In the rows, zero is written as 128.
Each path below is one point turned by a fixed rotation once a step. After each direction that follows a path, write how fast that rotation turns it, in degrees a step (0 if it stays still).
Each turn is a multiple of 5 degrees from 10 to 175, or 0.
Each row of a path follows its step; steps can be skipped.

step 0: [128 134 126 133 116 141 139 138 118 119 129 139 122 131 123 134 127 139
 138 114 127 132 131 124 123 120 128 128 127 142 116 120 130 128 124 130
 126 139 144]
step 1: [122 138 132 128 135 135 117 126 125 128 125 132 120 128 127 130 120 129
 114 135 140 129 131 115 123 132 126 113 130 113 125 107 127 121 139 124
 130 125 119]
step 3: [140 136 132 137 126 125 112 122 130 128 142 131 123 115 124 123 146 125
 112 138 127 124 140 133 126 120 132 138 117 137 122 127 128 133 130 128
 127 129 127]
step 4: [125 128 124 134 128 133 145 120 122 120 125 123 131 132 129 115 130 125
 127 126 110 121 128 124 119 136 118 121 141 145 129 126 136 131 134 118
 124 121 119]
step 5: [125 130 130 130 141 134 125 134 124 121 132 147 128 148 133 128 131 127
 136 136 119 132 133 129 142 123 130 126 121 123 122 124 112 132 117 122
 125 140 122]
step 6: [124 132 136 124 116 117 134 133 126 131 133 121 130 130 135 129 122 123
 130 135 148 129 124 119 119 110 122 131 135 133 136 117 138 125 121 113
 132 133 124]
step 7: [126 126 139 124 129 143 130 120 135 121 115 138 124 132 119 128 123 128
 115 142 126 131 118 128 124 122 132 129 122 125 123 136 142 141 129 140
 137 131 138]
step 9: [147 129 114 118 129 126 127 116 126 121 127 135 133 124 137 136 134 122
 141 136 121 118 131 129 135 119 123 124 140 131 121 138 139 129 120 130
 129 121 124]
step 10: [131 116 135 125 122 132 139 134 138 114 134 128 105 128 141 117 137 127
 129 119 128 128 129 131 131 123 131 134 120 123 135 117 126 134 128 126
 119 128 116]
step 11: [131 136 126 136 120 133 144 131 130 129 118 134 145 135 138 133 119 122
 122 131 134 136 127 136 134 132 119 128 134 125 130 128 133 117 136 134
 129 147 121]
step 12: [133 140 140 127 127 135 125 136 125 121 133 138 118 130 125 132 115 138
 132 124 133 121 117 126 139 126 135 133 128 134 128 118 127 120 121 132
 132 118 151]
Directions:
[132 126 124 131 125 128 129 124 127 126 128 125 125 130 128 128 133 125
 126 129 126 126 131 134 133 133 125 131 128 129 130 129 125 128 127 126
 130 126 125] : 60
[128 129 128 132 132 127 126 130 127 130 129 134 127 130 127 129 127 128
 131 126 127 128 123 127 131 134 126 129 131 128 124 127 130 127 131 125
 133 125 125] : 100
[129 129 124 128 130 127 128 125 128 125 131 129 130 124 132 123 134 131
 130 124 124 125 126 125 128 129 128 126 130 126 125 132 128 130 127 124
 123 132 127] : 70
[126 129 128 128 125 133 130 127 126 129 129 126 127 131 129 129 129 130
 125 129 135 127 124 127 129 131 127 127 129 123 126 126 127 128 123 125
 131 133 133] : 65
[128 129 122 131 127 130 128 128 126 133 123 124 129 127 131 123 127 123
 131 129 129 128 127 125 124 127 127 130 134 129 131 128 129 127 129 130
 131 129 127] : 155

step 1: [129 113 132 122 108 132 139 137 139 138 133 138 137 118 129 129 128 142
 115 120 123 119 122 127 128 125 115 117 123 121 141 133 119 125 125 127
 124 123 120]
step 2: [133 111 149 124 125 115 138 126 137 126 131 147 127 138 122 127 123 138
 131 121 137 121 127 128 138 119 132 118 115 120 132 132 125 126 120 122
 122 129 125]
step 4: [124 134 135 113 118 132 138 137 124 144 124 134 138 125 113 144 142 133
 124 120 133 128 112 129 130 128 116 122 131 119 136 132 119 124 124 120
 129 116 127]
step 5: [128 123 133 120 127 120 135 118 127 131 116 148 133 129 115 138 132 122
 132 107 135 124 124 129 141 110 123 117 132 126 136 124 125 131 127 116
 117 133 125]
step 6: [111 130 140 116 141 126 137 125 136 118 124 142 119 119 118 129 121 125
 132 124 141 136 126 126 136 128 120 128 136 117 142 122 134 124 138 115
 132 136 128]
step 7: [119 139 142 117 122 129 138 125 135 133 124 134 133 114 112 131 126 130
 124 132 126 124 115 121 128 136 118 120 141 136 143 128 132 123 136 121
 141 115 128]
step 8: [134 123 134 127 121 127 129 116 127 133 136 141 136 113 121 134 115 122
 129 109 124 121 127 124 139 120 124 107 133 135 141 128 131 129 132 126
 130 117 124]
step 9: [125 118 136 123 132 128 130 110 132 124 148 141 116 118 115 127 113 132
 130 119 146 130 136 122 130 131 123 121 126 118 137 122 123 131 127 124
 136 128 124]
step 11: [145 122 138 122 126 133 131 121 114 145 136 127 135 122 126 139 126 122
 124 117 130 119 116 131 139 132 127 110 136 121 130 134 123 114 132 127
 137 133 121]
step 12: [136 116 122 121 135 122 136 117 124 140 138 133 124 123 114 126 125 135
 127 121 142 127 138 133 127 126 120 114 139 117 129 121 124 116 123 119
 123 144 118]
step 13: [129 118 146 117 128 134 140 127 129 127 118 124 128 120 127 122 124 140
 112 135 147 126 131 128 127 132 122 125 140 128 141 122 119 118 132 119
 121 143 126]
Directions:
[124 127 124 126 131 128 129 127 127 130 133 127 128 127 125 126 124 126
 129 133 133 130 129 129 124 126 131 132 125 125 129 128 132 127 131 123
 126 128 129] : 115
[125 129 127 126 134 127 127 131 128 126 129 127 121 128 128 125 130 132
 129 127 131 131 135 127 126 130 123 127 132 128 128 129 127 127 127 130
 131 126 129] : 115
[127 127 128 126 129 128 124 123 135 127 131 130 125 126 130 129 125 127
 127 126 123 125 128 127 125 126 126 130 126 129 127 128 129 128 135 131
 131 124 127] : 40
[128 125 125 128 132 129 127 127 126 129 129 125 136 127 128 127 134 128
 131 129 126 130 125 126 128 130 128 124 130 127 127 130 130 124 130 127
 131 121 128] : 100
[133 125 128 132 128 129 130 125 120 124 131 124 125 127 124 125 126 126
 125 130 128 127 126 128 125 128 125 127 129 129 130 125 128 126 129 132
 131 130 124] : 25
